128 stands for zero in the data rows.
Each pair is two rows. How far apart are they, by a hidden measure? 0 means very close, and 20 very far. Two or three weighted sums of its numbers give each row a place; it is the straight-line distance between the places.
[185 150 190 138  99 100 143 127 155 162 113 175 161 121 108  86  88  99 106 194]
[150 139  94 156 118 157 152 115 105 129 134 113 125  99 139 117 173 130 160 118] -> 1
[140 155 120  93 108 101 110 189 139 134 109 124 113  96 139 120 169 108  76 175]
[108 116 140 130 124 180 158 103  97 138 112 113 144 163 156 104  92  89 175 129] -> 13
[127 136 159 173  89 157 163 109 126 155 121 145 105 172 122 100  98  65 168 126]
[138 191 106 127 150 157 160 132 111  61 145 101 146 126 223 101 169 116 138 196] -> 9
[119 128 145 104 138 110 128 117 146  83 160 141 169 147  94 138  88 121 120 132]
[135 152  93 122 101 134 162  92  89 170 168  98 105 114 179 161 164 147 141 180] -> 6
[195 151 204 147 128  80 120 149 158 108 119 183 136 153 138 122 100 106  88 172]
[143 124 105  82 161 158  87 101  73  84 140  77 184 116 194 149 122 134 197 125] -> 6
[140 117 199 215  90  46 121 189 152 184 110 190  71 162  86 118 148 118  82 120]
[163 185 112 120 117  95 124 170 136  86 140 120 104  98 191 126 185 114  93 162] -> 14
[133 120 126  89 110 143 122 101 137 112 132 133 174 132 131 158 102 124 127 144]
[172 132 106 168 126 113 166 141 153 158 139 118  93 124 114 122 185 145 107 164] -> 6
[126 128 115 150  64 166 192 113 137 169 115 141 129 129 100  95 102  45 168 153]
[ 97 131 114  85 145 156 135  78 116 100 114 106 188  85 108  88  78 130 167 119] -> 9
[154 133 166 189 107  83 149 146 190 196 131 156 115 153  66 115 127 115 104 154]
[106 117  92  68 175 169  90 103 112  65 153  81 209  95 146 145  82 141 171 104] -> 5
[105 118 134 150 115 141 112  93 104 139 151  90 107 117 155 113 139 145 168 109]
[131 134 127 153 122 125 159 129 137 163 130  78 165 135 123  85 124 140 149 141] -> 6
[ 57 115 106  91 145 199 132  88  91 102 135 101 161 105 147 135 117 166 146 124]
[108 119 163 120  93  88 143 141 166 131 130 172 146 139  74 128 107 129 101 136] -> 6
[158 155 146 133  95  97 125 160 136 160 114 157  96 142 118 132 122  61 122 140]
[180 144 112 115 109  84 126 164 175 149 117 138  98 130 117 145 135  46 112 145] -> 8
[131 116 104 111 188 103  53 154 112  98 134  99 100 118 170 173 145 151 117  65]
[120 134 128 146 130 141 142 122 130 164 107  89 187 155 122  94 102 146 147 135] -> 3
[158 132 126 113 129 113 120 170 136 107 100 188 136 110 111 179  87 102  78 133]
[ 99 109 154  90 156 104  67 148 121  69 136 130 165 123 131 154 133 179  75 102] -> 10
[135 112 126 111 158  98  97 140 141  79 157 125 141 137 150 167 138 166  92 121]
[170 135 144 161 117 134 122 152 224 126 121 158  82 161 105  72 117  61 134 122] -> 7
[120 111 161 112 138 113 130 167 172 119 108 155 101 125  77 101 103 120  97 117]
[122 115 120 113 102 136 167 104 130 177 119  81 183 123  83  86 114 134 144 152] -> 3
[128 100 139 136 136 183 135  90 134 172  97 121 144 201 124 136  52  85 203  96]
[169 157 144 127  98  70 105 194 165 163 118 157  95 155 108 133 138  71 117 149] -> 13
[122 154  91  88 131 155 146  93 102 137 125  83 162  79 139 140 112 157 196 140]
[118 114 156 136 146 119  71 143 102  98 115 168  78 119 147 145 136 144  95  86] -> 9
[ 73 114  80 120 131 129 132  90  59 155 141  80 161 105 176 168 145 210 151 140]
[ 77  99 139 122 138 174  78  66  46 131 126  98 136 137 183 124 110 149 173  96] -> 5
[101 120 116  97 154 167 102  86 103  80 132  98 194 114 133 128 103 155 147  95]
[100 114  92  83 146 168 141  82 118  98 148  97 199  95 113 128  80 148 148 125] -> 5
[186 139 153 115 138  87 159 166 164 116  94 165 114 151 118 122 137 123  78 174]
[118 134 142 127 123 122 125 128 130 133 115 150  67 125 117 125 139 134 124 117] -> 7
[120 109 171  99 121  77 134 157 167 112 101 161 147  99  66 138  54 124  97 126]
[109 138 109  82 147 155 112  95 103  83 141  93 171 110 145 135 110 138 155 127] -> 14
[ 80 126  96  72 152 188 118  80  88  76 161  97 155 105 141 151 132 180 127 115]
[171 137 151 135 101  92 131 174 167 166  84 168  80 168 120 112 129  52 125 155] -> 5
[ 61 136 100 158 156 192 137 102 105 125 144 101 146  98 133 132 118 176 168  85]
[173 145 158 141 151 123 147 167 148 127 121 151  80 159 138 110 153  97 103 170] -> 1
[191 142 168 190 156 101  90 168 133  83 137 143  94 173 187 135 178 126  57 140]
[ 99  96 132 127 125 149 109  97  99 124 130 113 115 122 159 112 125 143 150 107] -> 8
[163 145 169 142 153 147 129 139 180 104 124 155 111 192 130 115 118  92 136 130]
[ 80  75 152  85 137 130 116 130 132 115  99 158 139 110  76 117  92 144  95 100] -> 12
[115 132 169 139 106  79 121 156 120 142  88 165 105 129 117 136 127 133 119 129]
[147 156 146 161 146 117 131 138 149 119 146 152 114 174 166 135 171 144 106 143] -> 11
[101 104 148 149 156 174  99 102 111 135  99 118 140 188 134 153  66 115 184  70]
[ 92 135 102 105 152 189 144 101 107 115 144  91 153 132 143 145 116 153 156 121] -> 4
[155 170 110 117 109  85 139 182 146 140 115 133 101 110 128 141 157 101 107 167]
[108 117 146 136 141 133 120 102 110 151 133  61 106 135 140  86 147 147 150  96] -> 16
[111 157 114 104 124 167 155 115  84  54 153 111 157 114 195 108 163 132 108 168]
[134 143  98  82 166 163 103  93 103  60 160  90 192 114 176 148 115 143 174 114] -> 12
[127 108 148  97 131 130 122 142 148  95 138 148 142 145  95 131 112 129  85 124]
[161 138 142 141 127 151 134 151 214 112 121 158  88 163 103  85 124  56 114 142] -> 12
[183 154 198 165 134 132 134 173 233 109 141 181  80 204  87  69 122  63 123  95]
[123 115 125 107 113 144 126 115 122 139 126 117 194 122 136 143  80 131 137 128] -> 8
[134 136 173 162 115  94 109 139 148 150 115 166 116 166 111 125 149 123  87 134]
[135 106 162 144 140 100 112 147 140 135 138 139 133 163 119 110 122 118 113 146] -> 13
[127 111 101  93 175 123  52 144 125 132 131 104  99 112 110 190 122 159 123  64]
[149 180 109 159 109 159 153 116  97 151 121  87 104 108 151 139 172 144 175 129] -> 8
[ 94 111  89  89 154 148 106 107 107  97 148  91 121 124 123 133 167 163 130  75]
[146 130 145 139 149 136 130 133 129 111 134 139 108 158 158 115 142 132 133 142] -> 5
[129 103 146  88 115 138 104 132 130 116  97 171 152 125 135 155 107 128  85 142]
[182 148 103 149  73  93 130 179 197 188 115 147  86 137  73 140 115  28 124 142] -> 10
[148 138 116 143 115 103 145 124 146 118 153  98  90 124 123  89 184 120 112 126]
[130 133 181 185  95  99 175 144 167 184 129 182 124 174  52  95 155 141  94 168] -> 15
[ 88  98 113 100 100 159 158  86  91 145 139 113 151 124 112 132 107 145 149 131]
[141 140  89 116  67  87 192 120 171 179 127 103  91  88  83  92 171 112 121 162] -> 11
[114 115 152 111 145 107 123 143 129 130 112 145 143 143 118 125 103 121 117 114]
[114 107 140 140 128 149 106 113 112 124 118 113 175 138 152 136  92 134 140  97] -> 3
[183 153 118 142  84  90 140 170 191 165 112 155  91 136 114 132 133  45 109 174]
[160 129 148 109 149 118 111 150 128  90 105 150 122 136 166 161 116 120 107 135] -> 8
[ 40  90  90  75 159 144 102 111 105  82 126  91 125 112 106 129 156 192 144  51]
[101  84 114  98 198  92  62 141 107  75 141 103 159 112 157 168 114 195 103  98] -> 9
[118 143  93 127 117 128 153  89  69 178 154  89 123 115 181 165 159 162 122 185]
[134  81  96 130 123 108  79 153 156 186 108 148  76 135  60 161  88  76 126  61] -> 9
[ 95 101 156 144 152 150  71 114  89 110 120 123 116 133 185 137 123 155 136  85]
[ 63 127 112 113 143 184 129  93  76 100 144 107 123 102 113 141 133 175 127  82] -> 6
[118 110 150 152 173 149  68  95  95  89 149  89 136 153 212 126 124 156 177  86]
[ 41  91  70  97 137 107 119  92  26 138 156  69 162  65 152 184 147 225 108 128] -> 13
[129 132 123 147 148 123 149 118 121 142 134  67 166 153 163 103 125 131 162 128]
[105 133 165 134 115  69  98 166 110 121 117 153  99 121 112 141 122 121 104  99] -> 17
[ 53  67 115  96 113 148 117  85  87 137 131 121 170  91 125 125  93 174 148 103]
[176 134 207 125 119  88 120 134 147 118 114 165 154 127 124 125  88  98  91 162] -> 5
[164 155 154 101 106 146 167  77  93 148 137 127 152 134 150  65 154 106 134 203]
[160 133 203 224  91  59 110 172 165 180 120 183  81 176  95 123 157 116  96  95] -> 5
[172 127 134 164 166 121 119 158 185  82 121 150 115 163 149 106 138  93 134 117]
[ 80 140 107 113 131 169 136  98  95 104 155 114 138  97 118 136 123 158 133 104] -> 12
[134 129 137 144 139 116  88 131 155 124 129 133 113 155 150 145 172 189  96 108]
[124 129 150  97 146 126 110 114 133  76 124 140 174 101 117 109  75 105 134 107] -> 14
[153 127  34 107 125 154 153  87 140 149 180  63 123  93 141 105 175 134 185 116]
[ 91 120 133 160 104 147 184 101 118 196 147  37 162 143 126  45 145 161 191 126] -> 5
[128 156 133 169 114 163 169 119 129 162 125 138  88 162 140  96 144  99 163 139]
[100  90 145 105 123 124 152 139 155 126 136 162 137 112  50 115  91 126 124 105] -> 17
[100 115 129 156 136 134 115  80 101 154 142  57  93 140 161  94 140 155 183  83]
[136 150  88 112 139 143 131  82  79 140 181  66  84 135 146 121 221 157 127 122] -> 12
[147 160 114 102 130 110 115 167 124 104 118 136 112 113 177 119 174 123  97 164]
[192 149  33 172 126 107 165 132 167 112 181  92 111 101 154 167 171 106 126 168] -> 15
[ 84 105 152 151 137 140 124  76  53 145 150  41 119 146 156  48 171 160 158 109]
[115 144 115 151  89 154 188 134 114 144 134 121 133 143 130  83 129  90 148 187] -> 15
[127 132 110 107 158  95  69 181 113 121 133 121  85 106 138 163 155 139 110  93]
[137 127  89  58 171 170 113  71  90  50 166  88 202 112 151 144 105 129 161 116] -> 7
[106  99 175 103 143  91  97 148 174 116  78 170 134 112  90 143  73 137  95 103]
[ 91  89 141 131 122 165 130  94 124 170  97 146 146 180  98 139  53 119 195  71] -> 5
[146 118 123  96 131 120 104 130 104 120 115 120 123 107 143 162 107 119 158 119]
[174 148 160 160 130 101 126 172 145 153  98 153  91 173 134 124 128  68 140 134] -> 4
[101  95 153 113 135 127 128 147 159 118 132 143 118 124  71 119  96 125 104 112]
[145 105 110  97 164 113  34 148 136 136 119 129 111 112 130 178 115 132 122  73] -> 7
[142 121 122 120 173 133  74 155 116 131 130 119 112 151 150 173 110 121 146  71]
[ 98 119 117 123 146 144 119  98  84  98 150 113 157 149 169 154 128 165 144 110] -> 6
[138 129 118 109 110 154 151 106 133 140 146 120 178 132 119 161  88 111 135 161]
[153 146 154 180 130 156 135 112 136 120 128 134 116 194 177  95 133  99 166 115] -> 6
[137 131 172 106 136  90 116 138 163 101 120 169 148 118  97 133  85 117 100 124]
[106 102 113 145 147 173 119 109 102 143 106 105 158 121 138  94 138 154 137 114] -> 3
[142 108 122 144 145 118 112 137 104  92 111 122  79 133 153 126 162 130 117 135]
[ 89  97 151 135 125 162  95  96  91 140 125 112 135 120 160 131 105 150 165  95] -> 5
[126 135 115 122 116 140 151 114 122 154 127 111 164 120 133 136  81 128 146 131]
[114  86 153 145 153 137  50 158 136 170  88 165  85 165  96 161  97 123 142  46] -> 3
[155 148 136 150 101 163 160  99 163 189 122 119 124 143 154 110 101  77 181 143]
[139 165 133 145  90 155 167 103  90 158 116 114 102 121 130 114 196 144 137 156] -> 16
[156 158 160 194  73  81 163 151 153 227 134 151  75 128  59 130 146 107 116 123]
[172 119 199 122 135  87 124 150 141 122  85 159 133 131 120 122  99 115  80 172] -> 6
[112 120 122 108 144 102 113 137 153  84 125 156 170 145  98 128 105 111  88 132]
[142 134 146 140 105  86 145 122 144 156 123 144  66 126  97  99 180 156  99 129] -> 1
[126 115 116  98 104 152 154 116 109 157 115 150 166 103 122 158  80 105 113 152]
[140 122 149 180  79  76 126 158 168 180 112 173  99 129  96 124 150 115 104 129] -> 6
[ 85 114 164 182 140 131 110 118 106 151 141  78 107 146 142  55 171 176 151  84]
[142 128 157 132 105  94 137 116 140 130 147 117  87 115 115  98 182 143 107 117] -> 4
[140 119 134  79 101 146 145 106 129 130 118 159 203 112 105 171  61 120 127 148]
[131 101 122 124 150 169  96  91  99 127 131  98 186 148 191 149  80 126 165 112] -> 14
[132 157 134 164  99 147 178 108 132 172 126 137  97 162 155  94 144 104 165 153]
[114 125 139  99 118  87 135 138 150 126 125 146 164 112  93 133  96 125 115 146] -> 7
[124 103 146 116 156 123 122 148 159 124 104 145 129 139 100 118 111 132 115 118]
[140 102 150 117 166 135 113 141 141 116 117 125  92 157 144 110 114  93 109 143] -> 8
[111 135 134 148  84 167 203 105 106 155 116 128 119 131  97  93 110  72 152 170]
[118  82 154 147 155 128  60 139 121 146  94 165 104 180 111 145 111 127 114  49] -> 2
[ 91 102 152 110 126 122 116 143 152 109 139 134 130 119  73 113 109 130  98 102]
[118 132 127  92 142 128 139 116 141 108 120 126 159 104 104 119  89 123 127 134] -> 2
[ 85  89 141 113 119 147 130  99 108 115 141 139 154 135 115 112 116 140 131 107]
[ 51 109 111 125 169 180 106 104  76 115 133  93 128 106 139 146 105 172 142  66] -> 7
[101 117 118 131 160 193 144  73 104 123 134 113 152 162 131 152  90 151 177  84]
[109 140  78 129 138 100 113 172 124 122 131 134  75  89  93 144 160 134  85 104] -> 10
[116 138 146 138  83 169 180 105 124 159  97 140 152 152 140  98 109  79 158 161]
[140 138  76 116 137  91  85 156 158 119 142 126  93  88 103 168 162 134 100  83] -> 9
[154 177 132 115 110 152 171  68  87 129 177  99 186  95 131  44 120 101 168 178]
[121 115 107 143 124 117 129 157 144 116 115 156 139 111 110 133 117 119 121 129] -> 7
[127 120 154 113 106 112 140 124 128 132 121 139  96 136 128  88 171 145 102 128]
[111 116 112 122 116 157 130 102 115 139 141 102 179 118 125 145  78 114 149 127] -> 7
[135 152 129 154 130 161 156  91 131 152 149 109 138 156 114  90 175 140 136 154]
[ 90 103  85 109 173 186 135  92  82  92 156  75 142 121 161 142 121 165 161  97] -> 12
[108 162 100 123 124 163 187 123 109 106 134 111 143 103 153  97 150 131 143 177]
[ 61 107 114 131 157 177 125 116  85 143 113  92 145 114 118 123 102 162 172  88] -> 8
[109 147  99  93 142 126  97 143 129 110 152 114  97  90 110 175 153 174 117  87]
[126 115  94 162 106 139 147 131 156 145 125 118 131  97 104  95 150 120 120 137] -> 7
[139 129 138 181 124 129 165 112 149 157 127  72 185 149 129  76 118 148 166 133]
[133 133 118 115 141 157 103 103  97 115  98 100 175  92 179 149 117 154 212 106] -> 11
[137 113  77 170  75 168 176 115 163 152 110 141 140 122 123  99 101  41 172 151]
[118 131  95  92 202 186  66  88  75  32 165  57 208 112 193 151 106 150 184  91] -> 9
[124 133 114 166 124 149 111 121  91 147 129 106 117  86 153 137 144 144 160 101]
[142 150 103 118 134 165 141 101 103 133 114 107 150  91 157 145 131 147 174 117] -> 1
[120 116 145 102 110  78 112 146 107 143  97 155 120 120 126 141 118 119 125 133]
[126 125 157 152 140 135 144 105 128 154 100  93 183 154 152  80 120 154 147 128] -> 13
[146 151  76 106 116  86 106 188 165 125  98 107 110  74 172 106 158  87  97 168]
[144 155  96 110 155 102  71 164 130 116 142 100  93 108 152 172 158 135 101 107] -> 1
[162 107  49 155 147 106  75 187 176 147 115 114  96 108 107 160 105  59 130  95]
[134 133 155 116 121  92 146 117 166 101 165 169 179 159  72 133  98 128  94 154] -> 11
[129 104 164 103 145 131 126 136 167 100 151 157 129 146  69 110 100  99 121  97]
[143 155 101 119 141 149 120 105 103 121 133  89 125  90 148 157 124 137 182 110] -> 7
[140 143 168 174  79  89 127 136 154 197 131 152  83 141  78 130 149 114  95 145]
[154 171 121 147 111 180 118  82  98 116 123  93 116 117 174 131 192 144 135 134] -> 8
[140 119 126 125 138  99 136 145 140 132 125 133  93 147 119 150 179 176  96 121]
[ 90 102 116 133 121 162 112  96  99 117 146 124 148 143 152 135 112 154 161 103] -> 1
[147 157 145 132  80  95 146 179 149 143 129 162  59 141 104 103 152  81 107 166]
[156 142 102 100 115 121 118 117 105 139 130 106 134  96 162 160 117 113 187 112] -> 13
[ 78 103 141 143 135 175 128 107 100 153  99 137 136 152 102 135  78 133 167  79]
[186 147 170 152 139 102 135 141 151 134 127 142 109 159 153 126 162 134  89 168] -> 10
[133 111 129  72  98 104 126 154 139 105  90 191 110  91 118 150 103 119  80 146]
[178 141  85 111 105 114 162 165 192  94 128 196 113 105 112 162 119  90  82 170] -> 5
[114 147 122 132 106 155 142  80 111 140 157  96 105 121 130 150 120 134 160 110]
[138 140  70 179 108 134 198 124 178 129 136  85 166 122 102  83 163 109 142 163] -> 7
[157 135 167 128 112  91 139 174 174 127  97 160 119 140 112 108 147 142  86 147]
[148 172 132 135 136 110 125 174 136 114 126 138 106 124 141 124 174 120  96 158] -> 7
[175 160 165 177 152 154 121 121 168 124 127 147  85 198 175  95 121  75 149 120]
[137 133 123  75 116 132 129 127 119 106 134 140 144 107 137 185  70  94 105 145] -> 14
[194 151 199 111 111  95 148 119 150 135 115 175 150 128 119  97  88  90 101 189]
[157 156 205 206  73  60 138 159 160 160 117 206  66 174  95 134 184 127  83 129] -> 15
[127 104 182 157 118  82 124 152 165 156 130 175 124 188  93  91 133 124  80 156]
[138 128 174 135 139 121 103 147 169 105 136 168  91 159 111  86 129  89 115 109] -> 3
[110 123 189 190 112  64 151 171 189 186 111 177  97 161  46  98 120 122  72 157]
[111 110 153 139 135  96 117 125 130 148 120  85  83 122 141  76 163 156 122 104] -> 9
[103 134 159 171 140 137 156  94  93 149 132  76 143 152 145  69 161 160 155 107]
[145 116 124  61 104 121 143 142 141 116  99 183 142  95 115 161  89 111  86 179] -> 16
[156 125 126 159  91 110 140 152 162 157  89 171 100 143 106 110 130  55 110 155]
[132  89 167 141 143  98  59 174 138 179  77 166  73 186  88 154  99  97 131  64] -> 7
[121 120  90 145 128 144 107  92  60 143 170  77 144 132 203 170 157 173 152 131]
[106 131 143 164 120 134 146  76 106 157 173  59 113 127 135  69 166 158 172 107] -> 11
[129 146  44 188 114 120 187 100  88 158 169  94 142  95 192 158 187 189 153 160]
[116 114 156  91 151  94  95 156 170  97 105 139 150 111  96 151  73 128  99 118] -> 7
[147 127 105 123 205 100  48 185 125 127 113 105 104 135 162 182 139 155 115  88]
[157 136 146 182  73  92 137 153 129 169 117 156  70 114  92 131 180 100 102 126] -> 14
[126 129 102 133 145 169 132  95 108 134 153  82 146 113 118 109 132 139 156 117]
[ 91  89 153 104 133 103 116 119 129  96 130 165 166 130  85 125  83 128  97 132] -> 9
[ 92 142 101  99 156 178 128  96  98  78 146  95 149 104 169 149 138 176 142 118]
[117 133 184 139 117  74 118 149  99 125  91 166 115 129 124 131 132 123 106 119] -> 11
[139 119 162 214 111  74 136 175 182 163 109 182 111 149  81  98 153 119  80 139]
[123 126 112 107 118 159 132 104 104 117 136 132 171 117 134 174  63 118 133 126] -> 2
[157 119 110 139 115  98 130 132 161 123 144 113 104 107 123 117 173 129 108 127]
[113 138 102  98 134 110  89 139 140 132 125 120 108  91 102 168 127 163 120  95] -> 8
[105 118 117 142 109 110 154 137 179 116 131 153 170 120  66 120 102 113 109 128]
[ 83  92 137 145 135 130  86 120  70 141 144 103  90 115 124 112 129 145 129  75] -> 2
[154 132 157 118 155  99  84 159 118  79 113 162 111 135 157 167 115 111  95 123]
[190 150 169 126 130  94 150 132 165 127 125 163 161 152 140 108 101 117 109 185] -> 6
[ 92 111 145 157 138 161 102 132 110 150 106 150 109 164 105 140  91 134 154  67]
[129 120 161 121 112 100 141 150 123 116 109 156 116 124 102 104 156 136  71 129] -> 2
[ 89 140 130 144  68 186 206  92 121 148 133 133 163 117 120  81 104 104 176 163]
[118  98 146  84 156 115 111 136 141 104 118 124 150 130 105 120 103 135 102 135] -> 12
[102 101 174 126 117  87 113 143 145 127 111 168 147 139  96 127  96 136  85 119]
[126 144 136 147 116  90 108 141 119 122 124 151  39  98 128 134 157 147 107 115] -> 9
[119 119 193 177  96  97 135 141 164 177 116 183 130 169  59  97 131 131  72 145]
[123 101  57 161 116 142 156 119 133 138 149  95 125  91 112 113 146 120 143 134] -> 13
[186 165 140 114  86  85 133 166 152 154 130 157  83 163  89 143 140  64 119 155]
[ 65 128 106 127 166 177  85  96  95  92 157  95 138  97 148 147 136 189 140  56] -> 7
[112 137  55 138 120 142 167 106  87 103 177  98 149 118 170 159 180 173 127 178]
[123 128 140  82 143 116 130 133 183  81 133 142 141 132  79 145 116 138  96 123] -> 7
[ 74 100 101 112 197 137  62 122 109  78 127  92 113 159 172 149 182 215 153  50]
[128  92 122 121 183  90  90 150 146  76  99 136 102 130 147 175 163 153  50 104] -> 2
[115 161 109 135 120 172 187 126 113 125 127 130 149 120 141  96 142 129 136 191]
[ 86 119 132 126 112 190 169  81 131 172 101 149 128 157  84 146  74 124 161 103] -> 3
[116 172 101 133 146 173 178 114 104  82 138  93 162 126 209 103 147 110 146 201]
[135 143 190 156 113  69 123 152 111 112 115 168  94 157 106 141 144 124  91 127] -> 11
[117 128 146 149 107 154 161 113 111 143  97 138 113 159 148 106 109  84 155 160]
[141 151 140 144 128 146 125 102  99 135 109 124 111 110 128 128 146 137 117 123] -> 5
[ 48 103  61 130 125 130 153  74  49 179 148  87 180  69 153 184 146 237 146 149]
[106 145 126 146 101 157 186 139  98 138 123 135 104 129 123  85 121  86 152 164] -> 2
[ 92 143 130 151  90 192 216 104 104 148 128 118 140 137 126  88 109  87 168 171]
[115 170 112 128 144 182 139 126 105  61 151 112 144 122 198 118 162 137 133 159] -> 11
[150 160  79 129 148 105 114 192 132  67 136  98 116  83 192 116 195 120  96 152]
[175 123 117 153 122 101 115 144 165 158 128 125  81 156 177 156 208 169  90 135] -> 3
[140 100 152 124 150  96  74 164 123 153  80 167  77 172 106 150 118 100 108  88]
[ 97  90 130 134 171 172 114  98  91 152 101 116 137 162 132 146  74 128 168  81] -> 9
[134 138 112 142 103 157 141 115  97 175 118 103 119 101 139 108 158 136 161 127]
[133 146  62  76 137 169 121  96  68  96 140  66 160  58 166 155 137 147 194 115] -> 3
[138 156 113  95 117 123 124 165 135 111 129 134 127 111 165 106 165 117 114 188]
[138 123 150 100  98  94 150 167 154 124 115 157 111 121  91 109 140 122  78 150] -> 8
[ 82  86 150 162 143 169  71 124 133 162  92 144 134 175 122 142  70 120 182  56]
[ 81  80 128 117 140 136 110 107  98 114 123 124 153 127 151 139 105 179 147 101] -> 5
[148 143 189 181  59  55 114 170 157 197 104 175  61 143  85 140 168 112  69 137]
[132 141 154 168 143 142 128 114 119 123 129 132 132 155 123 113 165 141 115 139] -> 8
[171 153 156 134 117 129 163 105 102 143 149 119 166 120 143  58 111  94 165 164]
[132 137 108 144 122  99 112 167 163 135 117 145  78 142  81 148 146 118 102 101] -> 17
[132  97 143 153 147 117  74 152 166 179 101 159  92 173  82 170  78 115 160  41]
[142 136 176 174 147 102 133 140 173 144 132 156 130 180  99 125 114 119  93 155] -> 9
